In the rows, 128 means zero.
Rotation paths and how fast each direction turns (deg/step)
Each turn is a multiple of 5 degrees from 10 to 175, or 0.
Each row of a path follows its step; steps can be skipped.
path 1
step 1: [142 112 126 138 126 134 129 134 134 123 131 121 138 117 129 121 137 129
 124 134 121 126 125 130 129 130 126 129 134 140 127 125 127 124 123 130
 132 133 124 130 139 129 127 134 126 140 119 137 120 121 134 128 125 137
 125 142]
step 2: [123 129 139 127 133 119 137 130 120 132 126 124 133 124 123 137 134 133
 139 121 127 129 131 139 112 127 120 129 133 127 131 124 125 132 129 117
 144 126 115 132 127 117 131 116 129 132 132 130 126 134 137 132 121 124
 128 126]
step 3: [140 126 133 135 127 135 127 135 127 136 127 124 127 134 126 135 122 111
 126 132 133 130 132 123 127 117 133 131 128 137 129 135 130 134 126 133
 135 129 124 147 134 126 126 133 134 137 137 124 123 121 111 136 128 126
 122 123]
step 5: [127 127 138 114 140 134 131 131 117 141 129 139 129 126 126 128 140 129
 131 121 126 120 134 122 139 130 125 125 132 133 135 131 126 148 134 120
 123 127 127 125 127 124 127 135 133 129 128 132 122 130 121 124 124 117
 130 122]
step 6: [134 138 130 128 133 132 119 123 125 124 137 135 138 133 116 130 127 130
 124 133 137 141 127 118 125 124 113 141 127 134 125 128 119 119 130 125
 116 120 130 136 134 137 124 121 126 130 125 128 126 133 115 127 129 134
 131 130]
step 7: [126 127 126 132 130 130 124 141 129 121 131 138 120 136 131 121 121 138
 138 120 134 140 133 137 144 131 135 129 127 125 130 125 118 131 128 125
 133 130 126 122 123 125 136 131 140 124 129 128 135 142 124 128 122 124
 132 139]
step 9: [126 128 127 142 119 132 123 132 127 122 121 132 127 120 116 122 138 132
 120 132 130 126 118 130 137 119 119 122 132 127 120 120 128 124 117 130
 129 129 133 129 130 128 119 115 136 127 123 126 127 137 131 121 112 130
 123 136]
step 11: [138 130 130 141 123 139 126 116 128 139 130 124 123 132 135 129 120 123
 125 129 128 118 133 138 126 122 131 135 123 118 131 127 130 123 121 123
 132 121 130 138 146 121 120 119 131 124 132 126 125 128 131 129 122 131
 131 119]
step 13: [129 127 136 123 122 128 130 121 120 135 126 128 138 127 133 134 140 134
 125 127 122 123 144 136 122 131 127 129 123 121 121 127 123 138 124 117
 128 114 116 127 127 117 122 136 124 136 117 128 129 123 120 124 135 127
 124 130]
step 16: [133 135 121 122 133 120 128 126 122 140 130 131 132 124 133 121 125 132
 123 132 123 129 131 128 142 141 136 124 128 113 124 127 127 137 129 119
 111 130 121 137 122 138 124 127 127 123 121 133 124 126 132 121 118 124
 134 124]
step 17: [124 125 135 125 117 131 127 131 122 118 139 127 124 130 117 117 134 122
 129 133 129 123 119 113 132 130 120 138 138 132 134 128 123 124 130 127
 120 137 124 120 133 130 120 114 136 128 117 130 133 126 127 121 134 124
 130 134]
[128 129 124 131 128 130 130 130 128 128 131 128 125 127 129 127 127 127
 125 131 126 127 129 129 128 129 128 126 125 127 128 127 127 130 132 128
 128 129 129 125 130 128 131 130 128 129 128 128 124 129 130 129 127 128
 129 126] -> 95
[129 129 128 130 129 130 127 126 128 126 126 125 129 127 127 129 128 127
 127 125 130 130 133 125 127 127 128 128 127 129 129 129 127 131 129 126
 129 131 123 128 127 129 127 130 126 128 127 130 127 127 128 129 128 126
 128 125] -> 35
[125 129 126 128 126 126 126 128 124 128 124 124 127 126 125 128 128 127
 127 127 127 128 125 128 130 127 128 123 128 128 127 128 129 129 130 130
 129 126 128 130 128 128 128 130 128 128 130 126 130 127 126 128 126 128
 125 125] -> 65
[125 128 131 129 127 127 130 127 129 130 127 126 125 128 129 129 128 130
 130 126 127 131 130 129 130 129 127 126 133 128 127 125 129 129 130 131
 126 128 127 125 129 127 128 128 124 130 128 127 129 132 128 130 129 127
 129 130] -> 135
path 2
step 1: [131 143 129 124 130 127 123 135 123 122 129 130 120 140 130 131 128 132
 126 128 131 110 120 137 126 130 117 130 132 135 127 133 126 138 126 135
 131 122 130 135 137 125 129 142 129 122 132 131 127 111 146 136 132 134
 131 131]
step 4: [125 129 116 117 141 125 125 129 118 128 131 128 134 124 133 120 118 128
 141 126 127 128 125 135 127 128 128 135 123 122 130 113 131 134 141 117
 122 125 133 132 130 122 128 135 126 127 134 130 126 125 137 123 121 130
 117 148]
step 5: [135 123 128 124 127 127 125 124 125 110 131 123 123 122 137 141 130 137
 124 115 127 135 113 130 125 127 112 124 123 126 129 122 123 118 128 138
 131 119 135 132 126 134 122 128 127 131 138 135 134 130 127 128 138 120
 129 140]
step 6: [136 115 133 124 131 128 128 121 125 119 121 129 137 144 129 132 133 129
 112 130 132 118 132 136 129 123 132 123 119 126 141 119 122 120 125 130
 133 120 128 129 130 130 136 122 130 123 118 130 133 122 125 139 121 136
 130 117]
step 7: [133 126 133 132 126 119 136 131 124 142 130 126 134 139 129 133 133 117
 135 132 120 124 130 130 130 137 120 124 138 134 124 127 128 133 131 120
 121 122 122 131 141 132 144 128 132 121 134 136 124 116 141 132 129 140
 130 135]
step 8: [134 135 125 140 128 130 124 121 124 130 123 130 131 123 134 126 124 130
 136 130 131 115 123 135 128 129 118 125 125 129 123 134 138 132 116 126
 124 122 122 151 121 121 132 129 127 125 121 135 123 141 128 124 139 118
 125 140]
step 10: [131 125 126 118 142 115 130 115 131 119 118 131 132 126 137 130 123 123
 141 129 122 138 138 129 128 121 132 128 138 125 131 114 123 120 135 122
 131 123 122 121 136 135 129 133 129 127 131 122 132 131 136 134 131 127
 114 130]
step 13: [127 130 137 131 129 120 120 124 122 142 114 134 139 134 132 145 120 137
 126 127 118 124 133 121 133 132 119 121 134 128 121 131 127 131 122 129
 133 118 134 133 140 134 125 130 123 117 131 130 131 115 135 131 131 127
 125 119]
step 16: [133 131 128 117 133 125 125 128 136 120 114 126 140 122 128 129 117 118
 123 131 128 129 122 130 127 123 130 128 127 117 131 115 133 131 122 124
 132 124 130 130 128 127 114 146 121 129 123 119 112 120 137 131 130 126
 120 129]
step 17: [137 127 133 118 140 132 123 122 118 132 138 117 117 122 134 133 122 129
 129 120 128 122 124 134 127 134 118 137 137 124 135 117 128 135 129 126
 131 120 139 121 128 134 124 113 120 136 138 131 130 119 137 134 127 127
 123 128]
step 18: [119 123 126 132 137 123 140 122 122 118 121 127 119 136 137 133 126 133
 119 126 128 124 126 125 126 134 128 123 119 128 130 129 120 117 136 131
 128 118 124 137 122 131 142 122 131 133 126 144 125 124 133 125 134 113
 132 117]
[127 128 128 130 126 130 126 129 130 130 130 132 127 131 130 129 128 128
 127 132 125 125 130 129 129 130 123 127 127 129 128 128 124 127 128 129
 124 127 128 128 128 129 129 127 127 130 125 127 128 126 128 128 129 129
 128 127] -> 60
[126 132 127 125 130 127 125 129 126 126 127 130 127 128 131 127 128 133
 127 129 126 128 127 128 130 129 128 127 128 129 129 130 127 126 129 131
 129 127 128 129 130 126 129 126 130 129 132 126 130 130 129 130 127 127
 128 126] -> 85
[128 129 127 129 127 129 128 128 127 127 130 131 126 125 128 125 129 127
 126 126 129 130 128 126 127 129 128 127 131 125 127 132 126 126 128 124
 126 132 132 128 130 127 128 128 130 127 126 127 129 128 126 128 127 130
 129 126] -> 0
[125 127 125 131 127 128 128 128 124 131 130 131 128 127 126 130 128 129
 130 128 125 128 129 127 127 127 128 128 128 127 127 128 128 129 128 127
 131 127 129 131 128 127 130 127 127 127 128 131 126 130 129 125 126 124
 125 125] -> 70
[130 128 127 128 128 127 130 129 130 127 122 130 128 128 131 130 128 129
 127 126 129 127 128 126 129 129 127 126 127 127 127 130 128 130 127 131
 130 130 128 131 126 128 125 128 130 128 124 130 127 129 127 129 129 128
 123 127] -> 140
